Each named turn below is shown by a few rows before and after it. Which turns, in which order, take the first row of each later pair to the second? The first pair is answered.
turn veku:
[-15 -11   0   5   8  13  -8  26  12 -11 -45 -28 -12   4  -5 -21   2  -9
 -30]  ->  [ -7  11  -6  -2 -15 -15 -38  -5  16   9 -20  -5 -22 -32 -15 -25  22  -3
 -15]
[  9 -12  23  16   5   1  24 -47 -11  10 -10  32 -18  10   9  24  21 -22
  28]  ->  [ -3 -27  20   5  21  26  39  -7  -2 -11 -40  -8 -18  32   3  14   1 -24
   0]
[  8   4 -10  -9 -12   5  -5  -4   2  14   8   2  10 -19   5 -22  -8  -8
 -21]  ->  [ 11   3  -6  -6  -7   4   4 -15  -6  15  13  17  17 -12   9 -19  -6  -8
 -12]
turn Tumu:
[ 10 -17 -11 -25 -13  18 -31 -21  29 -12  -6  -6 -17   6   8 -31  39 -18
 -17]  ->  [ 12  -7 -25 -21 -27  -4 -36  -8  35  -1  17   9  16   1  27 -34  20 -13
 -17]
[ -2  26 -11   7  -3 -14  -9 -28  20  -2  19  19  28   9  21   2  10  -4
  11]  ->  [ -7  19   3   5  11   9  -3 -49  10 -10   9  14  -2  12   1  10  28  -3
  18]
[ 17  -8  -6  -4 -10 -11 -10  -8  25   2  -5   0   7  -3  19 -13  17 -21
  -8]  ->  [ 20  -1  -4  -2 -11 -15  -6 -19   9   9  15  21  12  -6  17  -4  16 -12
   6]
[  3  -1   1   9  11   2  29  27 -26   4 -12 -16  12  16  -8  18 -31  -3
  -4]  ->  [  0   2   2   9  11  -2  32  28 -31   6  -5  -8  16  13 -10  17 -31  -2
  -1]
turn val:
[ -2   5  -2  28  -8 -25  20   4 -10  32   3  12  32  -2   3  -5 -19  -3
 -13]  ->  [ -3  -7  15  22   8  17  22 -29 -28  19   7  26   0   1 -19   1  12   7
   6]
[ -8   7  22  22   5 -21  29  -2 -32   9  -1  24  22   8  14  18 -17 -12
   0]  ->  [ -9  11  15   2  -5   3   4 -26 -33   4  29  41   5 -14   4   7  11   1
  17]
[ -1   0 -13 -10  -5   0  -6  47  21  -5 -15 -21  15  13  14 -10 -18  -4
 -27]  ->  [ -2 -13   9 -18  16  45  -1   9  -1 -22 -11  -8 -24  18 -12   0  17   0
  -5]
[  8 -10  12  12  -5 -16   2  -4   1  -4  -6  -6  -2   7   8  10  -4 -13
   5]  ->  [  8  -9  10   1  -8  -3 -10 -17   1  -7   6   4 -13  -2   5   4   7  -8
  15]
turn Vorek:
[  4  -9  17  26  24  10  27 -18 -20  -7   2  26  20  22  11  21  -8 -16
  16]  ->  [ -3   1  13  21  27  14  32 -10 -31  -7   2  21  11  18  -3  26 -13   1
  18]
[ -8   5  -3 -11  -8   2 -15  -1  22   5 -23 -28 -17 -17 -10 -14  14  -5
 -18]  ->  [ -6   4  -2 -12  -9   4 -14   2  22   5 -25 -27 -18 -17  -6 -14  16  -5
 -19]
[ -4   9  15   5   4   0  11 -24 -37  12  20  37  -5   6  -4  24  -1  20
  30]  ->  [  2  10  14   8  -1  -9   4 -28 -27  17  22  40   1   0   3  22  -1  14
  31]
Pairs:
Each pair is 2 to 3 turns apart.
[  9 -12   9  -2   6  -1  -6  -5  21  -9 -32 -18 -23   0   1  -5   5  -8
  -5]  ->  [ 11 -17  17  12  14  -6  16  -8   8  -8 -31  -7 -15  17   3   7  -4 -12
   2]  val then Tumu then val
[ -2  17 -11   9   2 -26   6  17  13  -5  -1  21  17 -16  -4  12  -7   5
 -13]  ->  [ -4   4  -8  -9   3   9 -12   2  22 -20   2  17 -12 -20 -13  -1  22   3
 -11]  val then Tumu then val
[ -5   9 -20 -13 -10 -10 -23  33  -7   2  16   1  12  -7   0  -9 -21   1
   1]  ->  [  2  12 -13  -8  -9 -13 -27   2 -17   9  30  24   3 -16  -3  -1  -4   4
  18]  Tumu then Vorek
[ 13 -12  14  -4  16  41 -23 -38   5 -28   2   7 -10  21  -2   5  27 -35
   6]  ->  [ 11  -4   8 -10   5  33 -37 -40  14 -26   4   0 -20   5 -10   0  37 -30
   4]  veku then veku then veku
[ -1  12  -9  19  -4  -5  -3   0  17  25  18   5  26 -33   5   7 -20 -14
 -19]  ->  [  1  11  -8  10  -5  14 -15 -17  13  23  28  17  11 -41  -3   2   2  -5
  -7]  val then val
[  5  -5  20   3   6 -15  18  -6   6   2   8  21  13  22  -2   3  -5 -11
   8]  ->  [  2  -5  16 -11   2  -8   2   6  30  -4 -14 -12  -5  13 -15 -11  -2 -14
 -12]  Tumu then Tumu then veku
[  7 -20  10  17   3 -22  23  -7  12  -7   9  -4  24  13   1  -4  -5 -16
 -23]  ->  [ -8 -13  10   0  13  23  21  -9 -11 -19  17  -9  -5  11 -30  -3   8  10
 -10]  val then veku then Vorek
[  2 -49  12  -7  -2  33  12 -20  -7 -18  40  35  11  56  44 -14   8 -19
  11]  ->  [  3 -41  -2 -16 -18  22  -7 -15   4 -12  55  40  23  41  49 -23   9 -13
   9]  val then val then val
[  2   2   1  18  -6 -48  12  11  21  17 -23 -33  16  -9   5   5 -19 -12
 -27]  ->  [ -6   2  20   0   9   6   8 -42 -12   3  -5 -12 -40 -20 -38  17  27  14
   7]  val then Vorek
[-16  24 -21   8  17   3   2   3  -7   7  -3 -11 -25   0 -38  -2   4  19
   4]  ->  [-14  28 -33  10   3 -19  -2  24   6  16   0 -10  -1  -3 -16 -12 -13  15
  -9]  Tumu then Tumu
[  2   7  10  22   2 -16   9   1   4  12  -9  22  19   3  16   9 -10  -9
  -4]  ->  [  2  -5   7  11   1   3  -5   6  28   0 -16   4   9   2  20  -7   2 -18
 -20]  val then Tumu then Tumu
[ -7  17 -16  -2  -8  -4  -4  24 -12   1  23   5  18  -3   2   0 -15  16
   2]  ->  [ -3  -2   4   4  15  24  16   8 -24 -11  13   9  -2  18  -4   9  -3   6
   9]  Vorek then Tumu then veku
[ 22   6   4 -13   8   3   0 -12 -18  12  18  23   6 -23  -7   9   3  -1
  27]  ->  [ 26  -9  10  -8  10  10   0 -16 -13   6  19  24   8 -15   3   5  10 -14
  25]  Vorek then Vorek
[  4  18  11  10  11 -18  21  21 -15  19  11 -28   5  -8   6 -12  -1  14
  -6]  ->  [  5  14   3   3   4  -9  12  29  -1  15  12 -29  11 -10  16 -26   1   8
 -13]  val then Tumu then Tumu
[  3 -14  21   6  14  -4  31 -24 -14  -7 -18   6 -12   4   0  35  10 -13
  13]  ->  [  4  -8   1 -25 -12   8 -19 -26  17 -13   5   4 -21 -28   9   2  34  -9
   8]  Tumu then val
[  3   3  -7   7  -9   1 -27 -18   1   9   4   0  15 -12  17 -11  15  -8
   2]  ->  [  0  -2   5  23   6  -9   1 -14 -14   8 -14  -2  22  11  17   9  -2 -13
   0]  val then Tumu
[  4  -6  10   8   3 -11   2 -11  29  -5 -26 -20 -27 -18  -7 -14  15 -18
  -9]  ->  [ 11   7  11  23   3 -27  13 -31   0   8  11  26  -3 -16   4   2  10  -8
  19]  Tumu then veku then Tumu
[  7 -18 -13 -10  15   2 -23 -40 -13 -12   9   0 -24   7  -6   5  32  -6
  -5]  ->  [  1   4 -30  -4   3 -47 -17   5  -6   9  -1 -21  11  -3   2   4 -12   2
 -25]  Vorek then Vorek then val
[  1   1   6   4   8  13  14  22   7  -6 -19 -22 -15  20 -12 -11   7 -18
 -17]  ->  [ -1  32  -3  -4 -11 -11  -7   8   3  15  -2 -14 -25 -14 -29  -9  14   1
  -4]  Vorek then veku
[ -9   1   0 -12  21  34  21  20 -22 -13  -7 -16 -22  21 -20   6   4  30
   4]  ->  [ -1  20 -23 -26 -19  -8 -23  23  12   9   7 -24 -13 -18 -12 -17   6  27
  -9]  Tumu then veku
[ -3 -25  26  -2   0  36   5  -4 -14 -13 -17   9  -3  10  11 -12   7 -22
  -6]  ->  [ -5   7   8  -7 -22   3 -11  -4 -23   9  22  35  22 -13  17 -13  -5  -1
   8]  veku then Tumu then Tumu
[ -4  -2  -7  -3   3   0  -1  23   6   3 -15 -28   4   5  -6  -7 -12   3
 -20]  ->  [  8   5  -6   6  -9 -25  -8   4   4  17  14   7  27  -4  13  -2 -13  -3
  -5]  Vorek then Tumu then Vorek
[-10  14 -11  -1 -24   6   7  10 -18  22   7 -24   8   2 -21 -10 -23   4
  -6]  ->  [ -8   4   2   8  -8  14  20   0 -22  18 -12 -26  -5  14 -27  -3 -16  -5
  -8]  veku then val then Tumu
[ -3   9   1  12  -3  -6  18  13 -12  10  13  13  15   5  16  22  -7   3
  20]  ->  [-10   9   9   6   5   9  24  13 -17   4  -6 -10 -11   6  -8  24   4  10
  15]  Tumu then Vorek then veku
[ -2  19 -19 -26   5 -28 -16  27  15   7  20 -10  26 -12 -14 -16  -8  13
  -8]  ->  [ -9   3  -1 -16  37   7  25  23 -20  -7  14  -1  20  21 -20   7 -15  15
   7]  Tumu then veku then veku
[-12  22 -19  -3 -20 -18   6  11  -8  13   5   1   5  -7  -6  -1 -29   3
  11]  ->  [-13   8  -9  -8  -5  12  11   0  -4   0 -21 -17 -30  -2 -24   1  -9  -2
   5]  Tumu then Tumu
[ -1  21  -7  -1 -12 -27   1  15   4  23  -1  -6   3 -15  -8   0 -10  10
  -8]  ->  [ -1  15   5  -4   1  -1   6  -2  -4  13 -13 -14 -26 -11 -31   7   9  10
  -3]  Tumu then Tumu
[  0   2   2   4   7 -21  25  16  -2   8 -49 -48 -28   3 -25  16 -17  -2
 -22]  ->  [  4  26  -6  -3 -20 -55  -5  -2   8  29 -20 -28 -24 -30 -23  10  -8   9
 -11]  veku then Tumu
[ -8 -23   4 -13  -5  17  -9  31  20 -18 -15   7  15  24  20 -22   2 -10
 -17]  ->  [-17 -11  -4 -20  -4  23  -8  45   8 -18 -12   0  12  21   6 -19  -6   8
 -18]  Vorek then val then val
[-11  24 -30  -8   4  -3  -1  18   1   2  19   7  -5 -10  -4   9   6  21
   1]  ->  [ -8  18 -14  12  14 -18  22  15  -1   5 -13  -6  -6   7  -7  23  -5   7
  -6]  Tumu then Vorek then val
[ 26  11  -5  -9 -13  -2  -4  10   7  19   8  -8  -7 -16  -3  20 -17  20
   5]  ->  [ 25   6  -8 -12 -11   0  -5  16  13  15  -3 -20 -13 -17  -5  16 -15  14
  -1]  Tumu then Tumu then Tumu
[  2   5  -5   1   4 -18  28   2 -48  12  16  29  34  15   2  31 -22  23
  18]  ->  [ -2 -11 -20 -49 -13  38 -30  -5   8 -22   9  -8 -21 -16 -18 -16  34  15
  -7]  Tumu then Tumu then val
[  4 -36 -12   4  -7  27 -18   8  25  -6  28  14  31  11  42 -18  12  -9
   0]  ->  [-12 -29 -10  13  16  37  18  40  -4 -11   9  -5  30  28  23  -1 -16   6
  -5]  val then Vorek then Tumu
[ -3  -3 -16  -9 -17  -3  -1  27   8   0   4  -5  27  -4  12  -7 -18   3
  -6]  ->  [ -1  -7   8  -9   3  27   6 -19 -13  -6   3  13 -13  -1 -13   7  15   8
  19]  Tumu then Vorek then Tumu
[ 10 -18   0  20 -12 -36 -13 -41  19  15  -7  17  17 -19  38  -5   7 -14
  -6]  ->  [ -3 -34   5  -5   9  36 -15 -43  13 -18 -15   4 -23  -6  14 -11  32  -3
  -5]  veku then veku then val
[ -8   8  -7  10   1  -5  10  21   5   5 -14  -3  28   5   6   1 -21   1
  -9]  ->  [-10  16 -19  -6 -10   1 -13  19  14   2  -1  -2  20 -10  -1 -12  -8   8
  -5]  val then veku then val
[-12  26 -31 -13 -19  48  -8  -3  -6  -6  10  19  -1   4  -4  -9   1  38
   9]  ->  [-13  27 -40 -14 -27  32 -16  17  18  -3  -5  -1   5  -1   4 -24  -7  29
  -9]  Tumu then Tumu then Vorek
[  9 -20  23   7  18  46 -11 -22 -18 -16  13  13 -36  15 -16  24  32   3
  30]  ->  [ 23   1 -11  23 -20 -29 -26  21  12  12  34  20  41   3  39   7 -15  -7
  12]  val then veku
[ -4  22   3 -11  -2  -1 -21 -29 -23  13   7   4 -34 -17 -38   1  19  19
   9]  ->  [ 15 -21  23  16  10  -4   4 -41 -11   6   2  29   2  25  12   5  17 -24
   9]  Vorek then Vorek then veku
[-17   2   6 -15   9  15  10   9  15  -5 -53 -66 -45 -10 -42  -5   2   5
 -30]  ->  [  5   1  10 -17 -12   5 -29 -52  28   8 -15 -22 -56 -38 -33 -13  45  -7
  -5]  val then veku then Tumu
[ 18  -7  29  13  -3 -22   6 -40 -12  19  16  23 -15 -16 -13 -10  22  -7
  17]  ->  [ 18 -26  14  -3 -10  12 -13 -21   7  -3  35  26   3  -5  14 -34  22 -15
   8]  veku then val then Vorek
[ 14 -18   0   5  -4  18  -6 -22  10  -3   2   0 -10   2  22 -17  27 -23
 -10]  ->  [  2  -7 -12  -4  -7  16 -12  -3  17  -2  -5 -21 -17  -7  14 -25  21 -15
 -21]  val then Vorek then veku
[ -7   4  -7  24  37  -8  42  22 -42   1 -10  10  35  44 -11  45 -33   7
   9]  ->  [ -3  24 -32  15  10 -39  12  42 -19  12  10  10  61  18   5  24 -46  11
  -1]  val then val
